In the data rows, the value 50 means zero.
Here are some points:
c(48, 67, 54, 56, 69, 40, 50, 35, 46, 54, 37, 48, 52, 52, 35, 38, 73, 60, 63)
c(29, 44, 52, 33, 44, 50, 42, 46, 46, 46, 50, 63, 46, 56, 40, 46, 54, 60, 48)
c(42, 31, 52, 25, 35, 62, 46, 99, 75, 60, 71, 60, 56, 50, 63, 56, 31, 48, 40)
c(29, 44, 46, 56, 23, 13, 60, 62, 46, 65, 65, 44, 46, 63, 62, 63, 56, 71, 36)
c(44, 48, 40, 42, 75, 62, 48, 25, 56, 65, 37, 38, 48, 44, 38, 33, 42, 52, 46)
c(40, 64, 52, 60, 69, 54, 35, 42, 50, 42, 58, 31, 71, 46, 67, 56, 37, 58, 48)
c(46, 65, 42, 37, 52, 46, 46, 60, 65, 52, 62, 62, 77, 56, 69, 48, 50, 63, 54)
c(46, 44, 44, 62, 48, 38, 44, 56, 25, 54, 44, 40, 60, 58, 52, 63, 46, 48, 54)
c(42, 54, 50, 38, 48, 52, 50, 19, 54, 35, 42, 56, 52, 40, 42, 29, 62, 71, 46)
c(42, 52, 33, 40, 62, 56, 52, 42, 58, 58, 50, 50, 52, 42, 56, 29, 48, 71, 67)
c(48, 48, 40, 29, 37, 58, 50, 36, 58, 46, 50, 60, 37, 69, 40, 38, 52, 62, 52)
c(56, 69, 62, 50, 27, 38, 42, 81, 36, 60, 42, 73, 48, 40, 56, 52, 56, 48, 56)
c(62, 40, 60, 44, 40, 67, 60, 48, 54, 67, 50, 50, 23, 38, 42, 46, 50, 58, 27)
c(48, 71, 46, 65, 44, 21, 48, 38, 38, 46, 35, 46, 54, 56, 56, 56, 62, 56, 52)
c(44, 71, 23, 40, 50, 58, 40, 35, 44, 50, 35, 44, 67, 46, 63, 35, 35, 67, 63)
c(38, 46, 48, 37, 60, 52, 50, 44, 69, 40, 54, 56, 60, 48, 54, 36, 42, 69, 52)
c(50, 35, 60, 67, 58, 60, 65, 38, 58, 50, 58, 50, 52, 46, 58, 52, 33, 31, 46)
c(27, 48, 62, 60, 44, 52, 40, 71, 50, 56, 62, 58, 48, 46, 54, 44, 46, 36, 56)
c(50, 62, 48, 52, 38, 48, 56, 50, 33, 75, 21, 58, 52, 54, 42, 38, 54, 50, 77)
c(67, 65, 52, 42, 31, 56, 25, 54, 50, 48, 42, 58, 60, 60, 40, 61, 56, 69, 61)
c(48, 67, 60, 54, 67, 46, 50, 40, 48, 52, 37, 54, 50, 52, 38, 35, 65, 58, 61)
Then 11 other points, each followed by its number:
c(27, 38, 71, 73, 60, 54, 50, 46, 58, 67, 46, 65, 46, 48, 38, 31, 50, 27, 61) 0
c(69, 42, 67, 54, 44, 52, 69, 65, 46, 52, 50, 62, 23, 46, 37, 58, 62, 46, 46) 1
c(52, 58, 40, 42, 60, 44, 50, 33, 48, 50, 42, 67, 58, 48, 46, 36, 60, 79, 54) 2
c(60, 37, 0, 50, 31, 29, 25, 48, 25, 21, 69, 13, 0, 56, 48, 65, 25, 56, 33) 3
c(71, 62, 52, 27, 19, 48, 63, 96, 63, 37, 73, 29, 44, 33, 46, 65, 67, 48, 44) 4
c(42, 54, 56, 42, 46, 50, 63, 90, 38, 42, 46, 52, 52, 44, 58, 38, 38, 67, 61) 5
c(25, 31, 73, 77, 48, 38, 52, 71, 69, 38, 81, 60, 37, 46, 48, 60, 65, 29, 38) 6
c(44, 50, 69, 62, 42, 46, 46, 69, 52, 58, 48, 54, 46, 50, 37, 54, 63, 29, 56) 7
c(73, 42, 29, 38, 67, 67, 50, 19, 62, 44, 62, 44, 67, 44, 65, 50, 38, 75, 25) 8
c(77, 73, 54, 40, 71, 48, 48, 4, 38, 37, 37, 54, 44, 48, 48, 35, 69, 81, 56) 9
c(48, 15, 67, 58, 25, 52, 31, 56, 50, 54, 56, 48, 62, 50, 50, 58, 40, 13, 34) 10
Which of these numbered points is nearest to each point below, looking only along the 5 directions in which the first points spread most? Its number follows each.
c(35, 46, 50, 35, 63, 54, 31, 62, 77, 27, 71, 36, 73, 40, 58, 52, 37, 31, 52) > 8
c(50, 56, 50, 40, 40, 44, 38, 71, 52, 56, 40, 46, 52, 54, 50, 58, 48, 50, 38) > 5
c(60, 27, 33, 54, 37, 27, 48, 44, 36, 48, 60, 60, 62, 50, 62, 56, 58, 42, 34) > 3
c(50, 40, 42, 58, 65, 63, 63, 46, 60, 63, 48, 48, 42, 48, 37, 42, 42, 44, 48) > 0
c(42, 40, 48, 38, 48, 60, 48, 52, 54, 58, 58, 62, 38, 54, 58, 33, 42, 54, 52) > 5
c(99, 8, 54, 38, 12, 33, 62, 25, 17, 33, 25, 62, 19, 75, 65, 31, 31, 56, 79) > 1
Now 11 new points, numbered from 0 again:
c(17, 37, 63, 73, 52, 31, 71, 46, 42, 54, 50, 60, 69, 63, 50, 40, 56, 36, 81) 0
c(35, 67, 46, 42, 54, 52, 38, 62, 56, 58, 48, 50, 35, 50, 33, 44, 81, 58, 44) 1
c(29, 71, 73, 44, 46, 33, 36, 77, 31, 60, 40, 60, 60, 54, 44, 40, 71, 50, 73) 2
c(46, 56, 54, 48, 67, 50, 58, 40, 56, 38, 54, 63, 46, 52, 46, 38, 58, 56, 52) 3
c(33, 40, 63, 52, 37, 58, 56, 96, 52, 56, 71, 54, 62, 54, 75, 56, 23, 46, 56) 4
c(35, 40, 58, 46, 48, 40, 58, 65, 58, 50, 65, 48, 37, 48, 44, 52, 54, 50, 48) 5
c(48, 44, 50, 62, 58, 44, 71, 50, 60, 54, 42, 48, 38, 48, 40, 48, 50, 40, 52) 6
c(48, 83, 63, 50, 75, 56, 58, 58, 42, 60, 33, 48, 46, 50, 38, 33, 65, 65, 71) 7
c(54, 60, 42, 44, 54, 50, 56, 44, 35, 37, 46, 56, 60, 48, 58, 52, 46, 52, 44) 8
c(48, 0, 21, 17, 71, 35, 52, 73, 81, 50, 88, 31, 58, 48, 50, 99, 73, 23, 11) 9
c(65, 71, 56, 56, 81, 62, 52, 23, 54, 60, 29, 54, 44, 40, 35, 27, 50, 60, 58) 10
The same question for these:
c(60, 64, 33, 56, 90, 48, 63, 17, 63, 50, 37, 48, 40, 38, 37, 29, 54, 69, 50) > 10
c(54, 44, 31, 56, 44, 50, 58, 44, 58, 38, 48, 44, 38, 52, 48, 54, 52, 65, 34) > 3
c(62, 64, 35, 52, 79, 56, 67, 36, 60, 50, 37, 56, 52, 42, 48, 21, 48, 75, 58) > 10
c(40, 0, 27, 29, 44, 54, 31, 25, 98, 48, 73, 48, 37, 63, 54, 71, 62, 19, 0) > 9
c(35, 64, 73, 58, 67, 60, 56, 48, 42, 58, 42, 56, 50, 50, 48, 33, 54, 52, 69) > 7
c(75, 67, 71, 44, 33, 46, 62, 88, 27, 42, 54, 46, 48, 29, 40, 60, 56, 44, 54) > 2
